Each path below is one point turned by a fixed rotation once a step. After each direction that follows a path, write how fast that rotation turns it, in deg/step (0 if it stays still).
Each turn is a multiple of 5 degrees from 10 to 175, or 0.
Each row of a path follows its step; steps can be skipped.
Rotation 1:
step 0: [ 1.39 -0.45  1.66 -0.90 -0.77  0.11 -0.44  0.11 -0.24 -0.22 -0.56 -1.51
  0.53 -1.39  1.11 -0.81  1.01 -0.54  0.47  0.77 -0.23  1.31 -1.40  0.34
 -1.19 -0.66 -0.59  1.82  2.92]
step 1: [ 0.69 -1.38 -0.32  0.52  1.86 -0.74 -1.22  0.09  0.38 -0.18 -0.12 -0.53
 -1.35 -0.16  1.65  1.32  0.42 -1.08 -1.42 -0.92  1.24 -2.76 -0.64  1.10
 -0.13  1.36  0.59  0.51  0.48]
step 2: [ 2.34 -0.72  0.66  1.26 -1.37 -0.65  0.35  1.30 -0.78  1.59 -0.45  0.97
 -0.18 -0.35  0.30 -0.14  1.46 -1.55 -0.88  1.02  1.30  1.61  0.16 -0.52
 -0.59  0.09 -2.10  0.26  0.02]
step 3: [-0.93 -1.28  0.88  1.61  2.02 -0.48  0.10  0.58  1.08  1.31 -0.38  0.47
 -1.36 -0.50  1.18 -1.06 -0.09  0.94  1.83  0.85  0.60 -0.91 -1.74  2.13
  0.26  0.15 -0.25 -0.94  0.30]
step 4: [ 1.27 -1.72 -0.14  0.20 -0.09 -1.26  0.05  0.50  1.26  0.66 -0.79  0.36
 -0.86  0.15 -1.12 -1.83  0.73 -0.31  0.36 -0.74  0.20 -0.15  3.15 -1.56
 -1.90  0.53 -0.28 -0.76  0.61]
step 5: [ 0.66 -0.64  2.68  0.27  0.70  0.71  1.35  0.20 -0.89 -0.58  0.00 -1.86
 -0.35  0.20  0.09 -1.25  0.93 -0.47  2.34  1.91 -0.10 -0.61 -1.31 -0.05
 -0.72 -0.48  1.27  0.61  0.59]
step 6: [ 2.18 -0.71 -1.03  0.27  0.66 -0.85 -0.08 -0.79  0.36  0.27 -0.94 -2.50
 -1.19 -0.79  0.93  1.15 -1.08  0.10  0.19 -1.24 -0.49 -0.74  0.85 -0.39
 -0.78  2.42  0.05 -0.06  1.48]
step 7: [ 1.52  0.91  1.19  0.05  1.29  0.05  1.17 -0.47 -0.58  1.35  0.16  0.51
 -0.45 -0.05  0.57 -0.07  1.24 -2.93 -0.92  2.12 -0.29 -0.11 -0.71 -0.95
 -0.93  0.87 -0.47  1.00 -1.46]
step 8: [ 2.28 -0.16 -0.83  1.92  0.92 -0.09 -0.14 -0.98  0.77  0.85  0.21 -0.67
 -0.78 -1.01  0.01  0.28 -1.14  1.36  1.22  0.39  1.96  0.60 -1.50  0.88
  0.55  0.77 -0.65 -2.02 -0.81]
Speeds:
[ 0.70 -0.55 -0.49 -0.05 -0.35 -0.10  0.02 -0.32  0.48  0.42  0.27 -0.07
  0.15  0.56  0.01  0.68  0.88  0.74 -0.13 -0.57 -0.19  0.03  0.68 -0.18
  0.45  0.45  0.06 -0.43  0.11] : 155
[ 0.17 -0.41  0.06  0.50 -0.14  0.30  0.40  0.65 -0.91 -0.28 -0.33 -0.59
  0.37  0.66  0.00  0.66 -0.28  0.35  0.55  0.19  0.40  0.78 -0.38 -0.09
  0.14 -0.28 -0.34 -0.41 -0.06] : 125
[-0.31 -0.68  0.09 -0.47 -0.97  0.38  0.16  0.00  0.01  0.36 -0.18 -0.36
  0.09  0.29  0.26 -0.30 -0.03 -0.28 -0.81  0.65  0.32 -0.17  0.33 -0.36
 -0.56  0.11  0.02 -0.11 -1.03] : 140
[-0.01 -0.42  0.81 -0.67  0.10  0.21 -0.55  0.37 -0.45 -0.39  0.61 -0.37
  0.11 -0.33 -0.13 -0.18 -0.04  0.74  0.48 -0.41 -0.54 -0.22  0.31 -0.66
 -0.71 -0.12  0.46 -0.06  0.12] : 65
[ 0.21 -0.06 -0.57  0.69  0.18 -0.06  0.17 -0.38 -0.91  0.17 -0.09 -0.16
  0.09 -0.14 -0.01 -0.75 -0.51  0.85 -0.47 -0.57  0.46 -0.52  0.47 -0.11
 -0.01 -0.02 -0.26  0.70 -0.12] : 155
Rotation 2:
step 0: [ 0.66  0.71 -0.01  0.09 -1.83  1.71 -0.46 -0.35  0.37 -0.15 -1.86 -0.72
  0.66 -0.76  0.39  1.21  0.65 -0.01 -1.26  1.73 -0.03 -0.43 -0.64  0.83
  2.09  1.20 -0.56  0.32  1.81]
step 1: [-0.65  1.56 -0.04 -0.65 -0.24  1.15 -0.12  0.63 -0.04 -1.91 -0.07  1.51
 -0.57  0.65  2.08 -1.54 -1.82 -1.62  0.88 -0.15  1.22  1.44  1.36 -0.31
  0.28  0.10  0.18 -0.21  0.13]
step 2: [ 2.11  0.22  0.90  0.01 -0.45  0.69  0.51  0.51 -0.60  0.61 -0.65 -0.10
 -1.19  0.91  0.78 -0.26 -1.09  3.99  0.21 -0.40 -0.67 -0.91  0.37  0.02
  0.50  0.17  0.90  0.17 -0.29]
step 3: [-1.25  0.37  0.35  1.10 -1.73  0.70  0.43 -1.11  0.10  0.68 -1.42 -1.55
  0.41 -0.01  0.05 -0.60 -1.37 -0.90 -0.90  0.91 -1.79  1.50 -0.24 -0.44
 -2.06 -1.02  0.57 -0.54 -1.17]
step 4: [ 0.91  0.16 -0.66 -0.63  2.45 -0.23  2.42  1.40  0.76 -0.41 -0.55 -0.74
 -0.50  0.04 -1.50 -0.24  0.15 -0.87  0.40 -1.53 -0.94 -0.28  1.24 -1.03
 -0.75  1.04  1.14  0.39 -0.66]
step 5: [-0.68 -1.05 -0.89  0.49 -0.75  0.08 -0.34 -0.33  0.85  1.55 -0.53 -0.49
  1.48  1.79 -0.63  2.46 -1.11 -0.03  0.23 -0.64  0.15 -2.19 -0.35  1.91
 -0.69  0.84 -0.39 -0.24 -0.44]
step 6: [-1.95  0.30  0.89 -0.58  0.48  0.80  0.43  0.21  1.77 -1.02  1.54 -0.18
 -1.80 -1.29 -1.07  0.23 -1.09 -1.45 -1.20  1.50  0.33 -0.16 -0.66 -0.02
 -0.18  1.07 -0.47  0.12  1.65]
step 7: [ 0.90  1.11 -1.39 -0.84  1.09  1.19 -1.24 -0.73  0.84 -1.42 -0.28 -1.82
  0.21  1.44  0.22 -0.41  0.54  1.13  0.53 -0.96  2.46 -0.81  0.31  0.06
  0.91 -0.89 -0.23  0.14  1.45]
step 8: [ 0.15 -0.15 -0.47  0.71 -2.20 -0.04 -1.24  0.48 -1.43  0.52 -0.51  0.98
 -1.50  0.04 -0.04 -1.09 -1.08 -0.05 -2.41  0.84  1.38 -0.29  0.34  0.88
  0.33  0.05  1.60 -1.83  0.28]
Speeds:
[-0.05 -0.65 -0.38 -0.40  0.03  0.45 -0.15  0.27  0.89 -0.40 -0.10  0.52
  0.03 -0.19 -0.28  0.87  0.15 -0.50  0.84  0.47 -0.31 -0.14 -0.06  0.48
  0.32  0.40 -0.57 -0.06  0.31] : 60
[ 0.88  0.53 -0.35  0.08  0.41 -0.41  0.10  0.63 -0.02  0.12 -0.18  0.35
  0.19 -0.18  0.03  0.27 -0.68 -0.05  0.53 -0.43  0.50 -0.54 -0.07 -0.37
 -0.20 -0.72 -0.40 -0.87  0.17] : 125
[-0.54  0.89 -0.24 -0.26  0.67 -0.46 -0.12  0.39 -0.02 -0.21  0.11  0.52
 -0.72 -0.46 -0.53  0.51 -0.17  0.43 -0.42  0.09 -0.32  0.60  0.37  0.41
  0.37  0.01  0.30 -0.19 -0.56] : 155
[ 0.66 -0.16  0.09 -0.24 -0.03  0.40 -0.44 -0.08  0.20  0.27 -0.49 -1.09
 -0.22 -0.63 -0.63  0.09  0.12 -0.45 -0.18 -0.41  0.40  1.02  0.13 -0.16
  0.38 -0.21 -0.38 -0.12 -0.28] : 100
[-0.30  0.15  0.01 -0.35  0.31 -0.08 -0.23 -0.11  0.42  0.63 -0.64  0.09
  0.48  0.42  0.18  0.06  0.04  0.26 -0.24 -0.78 -0.74  0.21 -0.39  0.30
  0.62 -0.70  0.17  0.21  1.00] : 155
[-0.31  0.95 -0.50 -0.38 -0.01 -0.04  0.85 -0.27  0.13 -0.33 -0.52 -0.35
  0.28 -0.13 -0.20 -0.91  0.83 -0.39  0.35  0.40  0.02 -0.30  0.46  0.23
  0.20 -0.31 -0.30 -0.10  0.06] : 115
Rotation 3:
step 1: [-1.59 -0.69  2.19  1.05 -0.48  0.07  0.90  0.19  1.13  1.84  0.81  0.40
 -1.28  0.79  0.05  1.99  1.67  0.33 -1.65 -0.23  1.44  0.43 -0.89 -0.72
 -0.18  0.36  0.55  1.46 -0.19]
step 2: [ 1.01 -1.59  2.30  2.23  0.52 -0.03 -1.63 -0.86  0.51 -1.52  0.12 -0.27
 -0.22  1.13 -0.11  1.16  0.49  0.76 -0.02 -0.25  1.24 -1.73 -0.51 -0.36
 -0.07  1.42  0.75  1.56  0.37]
step 3: [-0.88 -1.47  0.49  0.51 -0.53  0.58 -0.78  0.72  0.17  0.95  1.39  2.44
 -0.59 -0.01  0.70  1.73  1.58  1.11  0.27  0.24  1.32 -0.22 -1.26 -1.91
 -0.69  0.32  0.71  1.60 -1.17]
step 4: [ 0.93 -1.00  0.59  1.00  2.01  1.11 -2.06  0.29 -0.63  0.04 -1.35  0.57
  0.24  1.56  0.05  1.65  0.90  0.66 -1.45 -0.58  1.53 -1.03 -0.66  0.07
 -0.34  1.62 -0.97  1.42 -0.28]
step 5: [-0.92 -2.67  1.15 -0.74  0.50  0.52 -0.99  0.15  1.20  0.17  0.09  2.67
  0.96 -0.90 -0.27  2.12  0.42  1.60  0.67  0.12 -0.30  0.51 -1.00 -0.15
 -0.36  1.22 -0.11  0.98 -0.04]
step 6: [ 1.20 -0.57  1.04  0.17  0.11  1.24 -2.09  0.07 -1.23  1.75 -1.84  1.33
 -0.76 -0.02 -0.83  0.56  1.84  0.74 -1.51  0.49 -0.42 -0.27 -0.92  0.17
  0.19  2.28  0.20  0.88  0.54]
step 7: [-0.38 -0.63  0.57 -0.58  1.60 -0.16 -3.36  0.36  1.00 -0.89 -0.26  2.47
  0.14 -0.61 -0.39  1.09  0.71  1.22  0.93  0.50 -1.38 -0.48 -1.19  0.96
  0.55 -0.16  1.02  0.50 -0.17]
step 8: [ 0.12 -0.18 -0.17 -1.01  1.35  1.76 -1.51  0.75  0.25  2.08 -2.24  1.26
 -0.70 -1.25 -0.31  0.01  2.04 -1.08  0.24  0.84 -0.50 -0.64 -1.18 -1.54
  0.57  0.69 -0.33  0.58  0.49]
step 9: [-0.89 -0.16 -0.70  0.38  2.62 -0.05 -2.00 -1.21  2.05  0.45 -1.80  1.33
 -0.42 -0.66 -0.82  0.67  0.98  0.27 -0.20 -0.42 -0.91 -0.55 -0.64  2.31
 -0.53  0.02  0.45 -0.56  0.60]
Speeds:
[-0.11 -0.76  0.18  0.46 -0.37 -0.05  0.50  0.00  0.07 -0.42  0.52  0.05
 -0.23  1.27 -0.21 -0.30  0.51 -0.39  0.37 -0.06  0.53  0.23 -0.10  0.13
  0.07  0.49 -0.26  0.13 -0.80] : 25
[ 0.15 -0.09 -1.13  0.30  0.45  0.34  0.11 -0.58  0.03  0.13 -0.17  0.49
 -0.24 -0.10  0.15  0.03 -0.29  0.09  0.44 -0.25  0.95 -0.56 -0.03 -0.28
 -0.92 -0.21 -0.46 -0.36 -0.17] : 65
[ 0.40  0.46 -0.86  0.05  0.06 -0.17 -0.77  0.75 -0.79 -0.25  0.66  0.26
  0.09  0.39  0.09  0.07  0.32 -0.12  0.14  0.13 -0.02 -0.37 -0.04 -0.49
  0.57 -0.57  0.56  0.12 -0.43] : 90
[ 0.60 -0.40 -0.43 -0.11  0.29 -0.11  0.27  0.09  0.33  0.43  0.03 -0.82
 -0.38 -0.40  0.14 -0.47 -0.38  1.00  0.03  0.21  0.13  0.25  0.39  0.13
  0.73  0.02  0.05  0.06 -0.98] : 0
Rotation 4:
step 0: [-0.33 -0.68 -1.76  0.69  0.83  1.24  0.49  0.05 -0.90 -0.72 -1.06 -0.80
 -1.22 -1.81  0.30 -1.25 -2.38 -2.23  0.94 -0.32 -0.05  1.61  0.71 -1.80
 -0.22 -0.45 -0.85  1.02 -0.62]
step 1: [-0.62 -0.34  1.18  1.38  0.45  1.04 -1.31 -0.81 -1.95 -0.73 -1.18  1.29
  0.33 -1.24 -0.30  0.01 -1.35  0.92  0.45  1.35 -2.14 -1.06  0.53 -0.51
  0.68 -2.64 -0.49  0.91 -0.54]
step 2: [-1.58  0.73  0.20 -0.21  1.35 -0.65  0.83 -0.44 -0.29 -1.56  0.15 -1.14
  1.12 -0.72 -0.93 -0.31 -0.28  0.80 -0.22 -1.30  0.63  1.35 -0.68 -2.19
  1.98 -2.51 -0.05  0.41 -1.80]
step 3: [-2.73  1.38 -0.71  1.54 -0.27  1.05  0.82  1.40 -1.16 -0.80 -1.93  0.07
  0.71 -1.55 -0.29 -1.59 -1.28 -1.52  0.45 -0.95 -0.77  0.11  0.08 -1.10
 -0.36  0.76 -0.82  0.73 -0.53]
step 4: [-0.51 -1.24  2.76  1.44  1.83  0.16 -0.71 -0.63 -1.16  0.06 -0.21  0.00
  1.13 -0.94 -0.03 -0.80 -2.12 -0.02 -1.57 -0.31 -1.33 -1.11 -0.46 -0.52
  0.89 -0.56 -1.50  1.50 -0.05]
step 5: [ 0.66  0.05 -0.77  1.46  1.85 -1.82  0.26  0.21 -0.92 -1.29 -0.89 -0.65
  1.45 -1.98  1.00  0.01  0.15 -0.58 -0.28 -1.13 -0.10  1.38 -0.09 -2.33
  2.11 -1.05 -0.08 -1.10 -0.74]
step 6: [-1.21  1.12 -0.76  2.65  0.19  0.73  1.13  0.78 -1.05 -0.47 -2.81  1.68
  0.61  0.09 -0.70 -0.35 -1.12 -0.01 -0.63 -0.33 -1.15  1.90 -0.73  0.37
  0.51 -0.72 -0.59  1.05  1.05]
step 7: [-0.32 -0.44  0.06  1.20  1.55  1.66 -0.78 -1.72 -0.22  0.62  1.25  0.88
  0.32 -0.17 -0.27 -1.59 -1.11 -0.98 -1.34 -1.71 -0.16  0.14 -0.94 -0.80
  2.66 -1.06 -1.40  1.43 -0.42]
step 9: [-0.97  1.27  1.43  2.01  1.33 -1.07  0.30  1.01  0.17 -0.44 -1.28  0.10
  0.46  0.66 -2.16 -0.66 -1.57  0.89 -0.14 -2.00 -0.16  0.75 -0.89  0.06
  0.99 -0.15 -0.12  1.05  2.38]
Speeds:
[-0.14 -0.54  0.71  0.24 -0.34 -0.55 -0.23 -0.32 -0.22 -0.07  0.47  0.97
 -0.05 -0.04 -0.10 -0.53  0.09 -0.47  0.10  0.07  0.09 -0.18 -0.96  0.06
 -0.29 -0.42  0.91  0.34  0.08] : 130
[ 0.14 -0.04  0.48  0.15  0.18 -0.20  0.09 -0.46 -0.22  0.31  0.77 -0.11
  0.71  0.33  0.14  0.12 -0.12  0.07 -0.06 -0.15  1.12  0.10  0.83  0.54
  0.62 -0.27 -0.03  0.54 -0.60] : 135
[ 0.12  0.15  0.46  0.32 -0.48 -0.25 -0.75  1.08  0.81 -0.51 -0.26 -0.18
  0.13  0.41  0.29  0.45  0.17 -0.08  0.03  0.47  0.50  0.07 -0.28 -0.48
  0.50 -0.60 -0.12 -0.13 -0.21] : 110
[-0.33  0.80  0.23  0.40  0.21 -0.61  0.20 -0.45 -0.40 -0.40  0.42  0.30
 -0.03  0.44  0.15  0.93  0.18  0.70  0.70 -0.11 -0.32  0.67 -0.01 -0.42
 -0.06  0.05  0.24 -0.37  0.33] : 100
[-0.17  0.40  0.22  0.36 -0.64 -0.06  0.00  0.57 -0.84  0.05 -0.77  0.51
 -0.07  0.11  0.21  0.24 -0.16  0.64 -0.43  0.36 -0.37 -0.47  0.38  1.04
 -0.17  0.01  0.25  0.16 -0.39] : 145
[-0.98  0.74  0.71 -0.37 -0.14 -0.25 -0.22  0.39  0.15  0.05  0.42 -0.47
  0.22 -0.10 -0.45 -0.37 -0.02  0.11  0.11 -0.70  0.03 -1.01 -0.03 -0.19
 -0.03  0.70  0.04 -0.15 -0.12] : 65
Rotation 5:
step 0: [-0.68  1.22  1.68  0.82  1.96  0.06 -0.94 -0.25 -1.66  1.27  0.95 -3.64
 -0.55 -0.74  0.67  0.66  1.79  0.54  0.20  0.32  0.43 -1.06 -1.64  2.37
  0.43 -0.15  0.14 -0.74  0.08]
step 1: [ 0.50  3.44 -0.79  0.31 -2.26  0.14 -2.56  1.42  1.35  0.81 -0.33 -0.56
  0.71 -2.50 -0.80  1.00 -0.66  0.70 -0.44 -1.20 -0.74 -0.62  0.39 -0.93
  0.93 -0.40 -0.70 -0.83  0.17]
step 2: [ 1.46 -0.27 -1.16  0.44  0.99 -0.07 -0.99 -2.31  0.23 -0.92  0.82 -1.32
  1.61 -0.60 -0.19  0.27  0.85  2.98 -0.43  2.45 -1.51  0.21 -2.33  1.76
  1.00  0.43  0.04 -0.51  0.59]
step 3: [ 2.64  0.28  2.15  0.33  0.39 -2.07 -2.31  0.98 -1.43 -0.47 -0.20 -0.22
 -0.17 -1.98 -0.27  2.19 -0.74  1.03 -0.76 -0.60  1.53 -1.48  0.81 -0.22
  1.13 -0.84 -1.18  0.80 -0.70]
step 4: [ 0.36  1.87 -0.38  0.25 -0.14  0.18 -0.19 -0.49 -1.49  1.34 -0.31  0.86
 -0.03  0.32 -0.51  2.04  2.42  0.65 -0.99 -0.14 -2.83  0.69 -0.70  2.62
  1.44 -1.23 -0.06 -2.15 -0.26]
step 5: [ 1.91  2.88  0.00  2.70  0.08 -0.04  0.16 -1.08 -1.07  1.29  1.24 -2.18
  0.36 -1.91  0.20 -0.21 -0.53  0.15  0.66 -0.51  1.53 -0.84 -0.93 -0.03
  1.61  0.99 -1.65  1.21  0.49]
step 6: [-0.22  1.50  0.46  1.05  0.28 -2.17 -3.06  1.04  1.50  0.50  0.34 -0.60
  1.85 -1.10  0.04  0.37  1.34  0.51 -1.63  1.47 -0.18  1.03 -0.85  0.47
 -0.11 -1.76  0.84 -2.51  0.16]
step 7: [ 0.40  2.05 -0.23 -0.56 -0.99 -0.16 -1.68 -1.72 -0.75 -1.27 -0.26 -0.23
  0.83 -0.61 -0.39  1.82  0.68  2.52  0.15  0.73 -0.64  0.38 -0.70  0.59
  1.06  0.83 -2.30  3.12 -1.13]
step 8: [ 1.39 -1.20  1.61  0.85  0.76 -0.31 -0.14 -0.18 -1.60  0.75  0.77 -0.95
  0.48 -1.54  0.29  0.70  0.99  2.03 -0.20  0.93  0.27  0.21  1.04  0.01
  1.71 -2.34 -2.16 -3.11  0.90]
Speeds:
[-0.03 -0.49  0.19 -0.25  0.22 -0.24 -0.06  0.00  0.56  0.07 -0.28  0.08
  0.00  0.11  0.40 -0.48  1.08  0.10  0.32  0.30  0.08  0.27  0.26  0.83
  0.50  0.34  0.13 -1.12  0.53] : 175
[ 0.51  0.38  0.85 -0.43  0.16 -0.48  0.30  0.14 -0.20 -0.21  0.11 -0.53
 -0.04 -0.18  0.19 -0.30 -0.10 -0.02  0.79  0.21  0.59 -0.69  0.03 -0.51
 -0.70 -0.66 -0.06 -0.66  0.01] : 140
[ 0.30 -0.46  0.47  0.77 -0.38  0.44 -0.59  0.36  0.42  0.47 -0.69 -0.01
  0.00  0.04 -0.04 -0.11 -0.78 -0.07  0.41 -0.18  0.54  0.30  0.56 -0.21
  0.70 -0.47 -0.28 -0.24 -0.36] : 155
[ 0.13  0.42 -0.07  1.15 -0.38 -0.02  0.46  0.61 -0.36  0.56  0.46  0.24
 -0.59  0.23 -0.02 -0.17  0.56 -0.64  0.18  0.28  0.18 -0.39  0.06  0.52
 -0.22  0.30  0.33 -0.06 -0.65] : 70
[ 0.59 -0.26 -0.66  0.04 -0.15 -0.02  0.20  0.19  0.51 -0.89 -0.48 -0.41
 -0.10 -0.27 -0.33  0.20  0.55 -0.19 -0.25  0.63  0.57  0.22  0.29  0.43
 -0.25 -0.84  0.16  0.68 -0.14] : 85
